Some points, one per row:
[  2  -2  -9   8 -26   1  10 -11  11  -5  31  -5]
[  1  31  -4  45 -22  30  -6  23  27 -37 -18 -36]
[ 47   4  -7 -13   1  -5   1   7 -16 -23  -7   4]
[ 66 -46  67  45   7 -47  71 -54 -61  63 -65 -42]
[ 13 -28  32  27 -22   6 -29  11 -14 -19  -6  35]
[ 13 -16 -27   3 -22   1   0   0 -14  -2 -24  17]
[ 12 -15 -23   4 -19   1   1  -2 -13  -1 -22  15]
[ 13  13 -27  15  13 -11 -29 -18  -2   4   0 -12]
[-19  30  -3   7  19  -5  28  29  14  -4  19  24]
[-33  23 -24   9 -18   7 -28  -3  23   9  10 -10]
[  7 -16  50   9  25 -23  12 -12 -26  10 -48  -6]
[ -1  16  10 -15  -1 -25  25  28   0   3  22  -7]
[ 17  12 -43  21  28  22 -28   5  18  -2  -9  13]
[  1   2  -4   3   7  12  12 -18   4  51 -18  11]
[  7 -24  35  -2 -44 -32  47 -29 -27  21 -25 -17]
[  1  37  38 -32  49 -53  47  53  33  -2  29  23]
[  1   7 -33  15  13  12  12  23  16   4 -18  35]
[  8 -12 -16  -3   6  27  -4   7  -5  19  -5 -15]
[  3  -6 -32  25  -6 -22 -19  -8  16  19  -9   7]
[ 15  13 -41  21  26  24 -27   5  14  -9  -7  11]
[ 19 -58  44 -38 -34   1  -6 -36 -32 -37  41   6]
[ 31   2  50 -32 -34   6  -6 -30 -38 -31  41  47]
[-21  10 -11  13  -3  17  -7   5   8 -23  24  10]
[-29  13 -21  -2  25 -17 -29 -12  -2 -37 -18  11]
[-17  16  -7  13 -16  -4 -15  24  17   6  -2  19]
12 more points follow, each with its number after it:
[ 42 -50  59 -22  -4 -32  49 -37 -49  12 -32 -53] 0
[-23  31  -4   9  19  -5  36  29  16  -2  23  29] 1
[-31  25 -27   7 -18   6 -27  -3  28   8  12 -10] 2
[  1 -16  -9   9 -11  -5 -12   5  10  16 -42  17] 3
[-28  13 -20   0  20 -15 -29  -8   0 -32 -16  13] 4
[ -5   7 -12 -15  19  10   9  38  23   6   1   4] 5
[-34  25 -27   9 -22   6 -29  -6  27  10  12 -12] 6
[  2  38  57 -57 -20  28 -22   1  16 -56  20  38] 7
[-35  20 -29   9 -18   4 -26  -4  27  10   8  -6] 8
[ 13   7  -9   3 -11  30   0  23 -20  -2 -12  11] 9
[ 13   7 -15 -14 -34  18 -18  17  -2  10 -12 -18] 10
[ 5 -4  7 12  3  2 11 -8 -5  2 -6  0] 11
Which of these numbered points is nearest to each point below, looking only along the 2 directions in which the first points spread most? Its number follows each.
[-11 -40 -15 -50  43 -70  30 -54  10  34  65 -59] > 11
[  7 -10 -15  15 -34   6   6 -12  10  -2  29  -6] > 9
[-40   2 -51 -26 -22  36 -35  -6  16  34  12  -6] > 2
[-23  19  -4 -38   1  -5 -47 -24   4 -14 -24  35] > 1
[ 21  12 -39  19  26  18 -25   0   8  -4 -11   4] > 8
[-21  -8 -28   1  -3 -28 -22  22   8  11  -3  10] > 5
Now 12 new points, numbered from 0 again:
[-23  31 -33  15  19  18 -35 -18  -2  -2   0  23] 0
[-52 -34  -4 -32  37   6  59  53  27 -55  23 -12] 1
[ 20 -52  39 -29 -28   2  -5 -30 -26 -32  38   6] 2
[  8   0  -7 -12   5   3  13  29  12  16  -7  -2] 3
[-11   7   8   9 -11   6 -12  11  16  10 -12   6] 4
[  7 -16 -15  -2   7  30  -6   5  -2  22   0 -18] 5
[  3  28   2  35 -26  28  -6  18  24 -38 -12 -29] 6
[ 19  13 -45  21  31  24 -29   5  16  -8 -12  11] 7
[ -5  25  14  21  13 -11  36  35  10 -19  17  -6] 8
[ 33 -25 -30   0   1  43  12  18  16   2 -15  32] 9
[ 0  4  8 27 -8 16 -5  1 14 11 -8 19] 10
[  7 -10 -33  33 -11 -23 -24 -12  16  22 -12   6] 11
The same question for these:
[-42  17 -30  -1   3  20 -22  41  -3  17  -5  19] > 0
[  1   7 -15 -20  13  12   6  41  21  10   0   6] > 6
[-18 -14 -25   0 -10 -30 -28  17   8  10  -6   9] > 9
[-35   0 -44 -19 -22  34 -31  -5  14  30  10  -4] > 0
[  7  31 -21  -2 -16   6  12 -12   4   4 -12  11] > 4
[ 13   7 -15  15  25   1 -24 -24   4  40  -6 -18] > 11
